Where one turn sends some rows of the set: a few examples, then the rows asked:
bavel: [-0.03 -2.36 -0.66 -2.48 -1.13 -1.12 -0.40 -0.31 -0.06 -2.59  0.18  0.07
  2.24 -0.01 -2.68 -1.37  0.48  3.60 -2.59 -0.20  0.33 -1.83  0.84  1.36
 -0.56 -1.01  0.72]
Kig: [-1.79 -1.85 -2.84 -2.34 -1.15 -2.22 -1.04  2.18  0.37  0.75  1.70 -0.35
  0.99 -1.08 -1.93  0.86  2.86  0.16  0.14  0.52 -0.06 -0.41 -0.10  3.18
 -2.95 -2.25 -1.71]
kezos: [-1.16 -1.38 -3.66 -1.96 -1.72 -2.99  0.07  2.43  0.54  0.27  0.85  0.26
  0.50 -0.62 -1.72  0.25  1.85  0.73  0.07  0.03  0.90 -0.05  0.07  3.43
 -2.93 -1.25 -1.40]
bila: [-3.39  0.92  2.31  0.76  3.33  0.53 -2.32  0.64 -2.07  2.25  0.89  0.55
 -0.64  1.31 -0.31 -0.75  1.37 -0.56 -0.60  1.90  0.01  1.60  0.19 -2.42
  0.09 -0.74  0.49]
bazuv: [-0.22  0.34  1.75 -1.10 -0.87  2.42 -2.30  0.72 -0.37  0.41  0.23 -0.52
 -2.75  1.44 -0.05 -0.98  0.42 -0.50  2.43 -1.07  2.08  1.57 -0.40 -2.65
  0.33  0.93  1.10]
sado: [-1.51 -1.45 -0.49 -1.82 -1.89  0.89 -0.99  1.16  0.90 -0.44 -0.05 -2.48
  2.72  0.31 -1.64  0.44  2.14  1.39 -3.45  0.52 -0.62 -3.39  1.48  1.25
 -2.09  1.11 -2.32]
kupe: [-3.41  1.87  1.62  1.44  2.53  0.82 -1.50  1.67 -1.55  2.93 -0.06 -0.16
 -0.89  1.92  0.38 -0.41  1.19 -1.15 -1.12  1.70  0.40  1.24  0.81 -2.18
 -0.67  1.35 -0.72]
gav: [-3.28  2.87  1.41  1.64  2.18 -0.42 -0.40  0.99 -1.93  2.64 -1.86  1.78
  0.99  0.90 -1.22 -0.69 -0.17  0.90 -3.13  0.94 -0.55 -1.13  0.43  0.01
 -1.72  0.32 -0.54]
Vegib: [-0.97  0.35  0.69 -1.37 -0.45 -0.98 -0.94  3.16 -1.22  1.35  1.10 -1.74
 -1.51 -1.70  0.14  0.84  1.39 -0.83  4.00 -0.73  1.13  0.29 -0.90  1.24
 -3.58 -2.52  0.61]
Fuzag: [-0.99  0.79  0.40 -1.07 -0.79 -0.88 -0.66  3.55 -1.03  1.60  0.80 -2.02
 -1.54 -1.46  0.46  0.95  1.28 -1.05  3.78 -0.73  1.36  0.11 -0.64  1.30
 -3.79 -1.67  0.14]
bevu: [-3.56  2.42  2.05  1.32  2.65 -0.13 -1.08  0.60 -2.15  2.76 -1.13  1.68
  1.36  0.60 -1.47 -0.51  0.38  0.77 -3.07  1.19 -1.11 -1.20  0.19 -0.10
 -1.56 -0.64 -0.41]
nir: [-0.15 -1.11 -1.53 -1.54 -2.39 -0.71  0.68  1.08  0.75 -1.80 -1.03 -0.93
  1.83  0.80 -1.67 -0.88  0.35  2.77 -3.17 -0.42  0.88 -2.44  1.57  1.55
 -1.51  1.72 -0.96]
bek: [-1.22 -2.83  1.83 -2.40 -0.33  2.41 -2.28 -0.62 -0.02 -2.44  0.68 -1.66
  2.26 -0.16 -2.61 -0.02  1.58  2.42 -1.94 -0.52 -0.67 -2.33  0.76  0.32
 -0.83 -1.14 -0.49]
dab: [-0.56  0.85  0.10 -0.94 -0.92 -1.31 -0.12  3.52 -1.14  1.17  0.45 -1.53
 -1.87 -1.31  0.43  0.60  0.78 -0.71  3.89 -1.03  1.71  0.41 -0.69  1.39
 -3.65 -1.51  0.56]
Vevit: [-2.44  2.11  0.85  1.69  2.07 -0.43 -0.30  1.58 -1.62  1.93 -0.79  0.99
 -1.57  2.24  0.36 -1.29 -0.11 -0.10 -0.92  1.15  1.43  1.97  0.81 -2.06
 -0.25  1.71  0.30]
Nobe: [-3.13  2.09  1.98  1.15  2.85 -0.66 -0.89  0.17 -2.43  2.15 -1.15  2.41
  1.17  0.50 -1.71 -1.06 -0.04  1.41 -2.84  0.97 -0.80 -0.77  0.03 -0.10
 -1.17 -1.20  0.44]
palab: [ 0.09 -2.38  0.76 -2.07 -0.97  0.88 -0.61 -0.63 -0.06 -3.65 -0.42 -0.36
  1.41  0.33 -2.55 -1.19 -0.12  3.72 -1.83 -1.38  0.80 -1.44  0.95  0.50
 -0.36 -0.32  0.59]
zikob: [-0.55  0.03  2.23 -1.29 -0.49  2.80 -2.95  0.47 -0.48  0.53  0.62 -0.72
 -2.38  1.17 -0.21 -0.69  0.91 -0.72  2.45 -0.84  1.57  1.42 -0.61 -2.71
  0.38  0.22  1.07]
kadof: [-2.37  1.23  1.53  0.96  2.99 -0.62 -1.12  0.51 -2.19  1.29  0.19  1.58
 -1.35  1.69 -0.35 -1.72  0.03  0.43 -0.42  1.24  1.06  2.36  0.30 -2.18
  0.52 -0.32  1.49]
Ras: [-1.65 -1.39 -3.36 -1.95 -1.69 -2.30 -0.40  2.67  0.68  0.87  1.04 -0.51
  0.76 -0.71 -1.54  0.84  2.56  0.04 -0.06  0.35  0.40 -0.53  0.17  3.34
 -3.27 -1.07 -2.15]
buf: [-2.84  2.62  1.41  1.48  2.34 -0.98 -0.16  0.55 -2.19  2.06 -1.77  2.46
  0.81  0.87 -1.41 -1.19 -0.59  1.50 -2.97  0.72 -0.28 -0.70  0.26  0.02
 -1.31 -0.26  0.27]
nosal: [-0.52  0.57  1.74 -0.90 -1.04  2.87 -2.31  1.08 -0.11  0.83  0.03 -1.02
 -2.60  1.51  0.17 -0.60  0.70 -0.94  2.20 -0.98  2.00  1.25 -0.30 -2.66
 -0.06  1.50  0.39]
vufem: [-0.58  0.46  0.38 -1.28 -0.65 -1.44 -0.52  3.07 -1.31  0.98  0.86 -1.32
 -1.76 -1.63  0.12  0.54  0.84 -0.47  4.09 -0.94  1.55  0.58 -0.89  1.30
 -3.37 -2.39  0.99]
mebi: [-0.11 -1.19 -0.07 -1.17 -2.13  1.49  0.23  0.70  0.74 -2.65 -1.51 -1.45
  1.14  0.95 -1.54 -0.57 -0.14  2.80 -2.47 -1.50  1.22 -2.06  1.63  0.71
 -1.36  2.32 -1.16]
giga: [-1.23 -1.97 -3.10 -2.39 -1.11 -2.91 -0.54  1.85  0.18  0.08  1.48  0.41
  0.76 -0.98 -2.09  0.23  2.21  0.81  0.31  0.23  0.50  0.04 -0.22  3.32
 -2.57 -2.40 -0.91]
rad: [-0.86  0.26  2.14 -1.17 -0.70  3.19 -2.89  0.89 -0.26  1.00  0.55 -1.27
 -2.30  1.20  0.04 -0.35  1.20 -1.18  2.23 -0.76  1.46  1.16 -0.46 -2.71
  0.00  0.83  0.42]
zosud: [-1.40 -1.59  1.04 -1.58 -1.55  2.97 -1.46  0.70  0.79 -1.54 -0.38 -2.79
  2.05  0.53 -1.64  0.63  1.55  1.53 -2.59 -0.64 -0.21 -3.00  1.44  0.41
 -1.90  1.46 -2.25]
bobit: [-1.45 -2.68  0.43 -2.75 -0.66  0.56 -2.03 -0.17 -0.01 -1.25  1.15 -1.44
  3.10 -0.41 -2.63 -0.16  2.30  2.21 -2.78  0.66 -1.11 -2.78  0.77  1.10
 -1.11 -1.70 -0.56]

vufem turns into dab
sado turns into bobit
Now find these:
kupe turns into bila
Nobe turns into buf
Ras turns into Kig
zosud turns into bek
nosal turns into rad

Where one turn sends some rows of the set: a few examples, then the rows asked:
F: [-2.74 -1.74  1.93  1.89 -2.25 -0.77 -2.23  3.03  1.14 -0.26  1.69  2.19
  1.48 -0.65 -1.35 -2.11 -0.41  2.07]
D: [-0.62  1.01  1.01 -0.75  1.24  0.95 -1.81 -2.54  2.68 -2.51  0.84  0.23
 -1.81 -0.08 -2.07 -2.80 -1.30 -0.25]
V: [-3.03 -2.22  0.26  0.66 -2.64 -0.87 -3.65  2.70  1.02 -0.63  0.56  3.16
  2.10 -0.35 -1.28 -2.19 -0.96  1.54]
A: [-1.49 -0.40  1.16 -2.40  0.82  0.97 -1.08 -2.69 -0.37  2.87  1.67  1.64
  2.49 -1.84 -0.75 -1.10 -0.43  1.18]
H: [ 1.61 -0.46  1.87 -2.21 -0.60  2.94 -0.37  2.19 -0.42  0.88 -0.18  1.15
  0.31 -0.42 -2.05  1.37  2.19  1.86]
J: [ 0.57 -0.72  2.54 -2.13  0.20  1.87 -0.66  1.97  0.62  2.45 -0.97 -0.51
 -1.34  1.33 -0.55  0.15  0.44  2.49]
Q: [ 0.64 -2.98  0.04 -2.10 -0.67  2.23 -2.89 -1.32  2.71 -3.14 -0.79  1.13
  1.40  1.19 -0.07 -2.55  1.79  0.76]
P: [-1.54  0.57  1.91  0.83  1.41  0.14 -1.92 -1.74  1.26 -2.41 -0.45  0.55
 -2.27  1.12 -2.25 -2.56 -0.29 -1.15]
Z: [-0.76  0.97  0.75 -0.89  2.29  0.06 -2.37 -2.45  1.60 -3.14  0.04  0.33
 -1.39  0.18 -1.68 -2.98 -0.29 -0.40]
W: [-2.57 -2.92  0.06  1.01 -2.68 -0.81 -2.96  2.71  1.43  0.02  1.05  3.34
  1.40  0.68 -1.97 -2.37 -0.11  0.67]
Y: [ 1.20 -0.21  2.03 -1.16  0.03  2.31 -0.77  1.79 -0.96  2.41 -0.41 -0.14
  0.11 -0.09 -0.13  1.39  1.50  1.23]
K: [-2.33 -0.71 -1.71 -1.78 -1.02  0.63 -2.36  3.03 -0.48 -1.49 -0.89  1.09
  0.79 -2.06 -2.78  0.50 -0.33 -1.89]
L: [-1.97 -2.49 -0.14  2.12 -2.66  0.45 -3.18  0.91  1.33  0.22 -0.25  3.38
  2.64  0.15 -1.47 -2.72 -1.19  0.80]
U: [ 0.77 -2.29  0.96 -2.42 -0.42  3.19 -3.17 -0.50  2.88 -3.03 -1.37  1.29
  2.23  1.23 -0.48 -1.99  1.41  1.03]
B: [ 0.70 -0.43  2.25 -2.81  0.45  2.61 -1.03  1.76 -1.29  2.32 -0.98  0.63
 -0.03  0.13 -0.46  0.58  1.31  1.97]
E: [-2.16 -1.27 -2.04 -1.83  0.36  0.54 -2.35  2.54 -1.00 -1.60 -0.54  1.00
  0.26 -1.99 -3.70  0.01 -0.46 -1.37]
M: [-1.92 -0.21  0.46 -1.49  0.51  0.16 -1.17 -2.79  0.00  2.73  0.89  2.20
  2.82 -1.87 -0.17 -0.92  0.11  1.88]
G: [-1.05  0.92 -0.65 -0.92  3.08  0.26 -2.09 -2.11  2.82 -1.40  1.23 -0.01
 -1.50  0.11 -1.98 -1.52 -0.63 -0.63]

L turns into G
D turns into Y
Now find these:
U turns into M
K turns into Q
J turns into F
V turns into Z

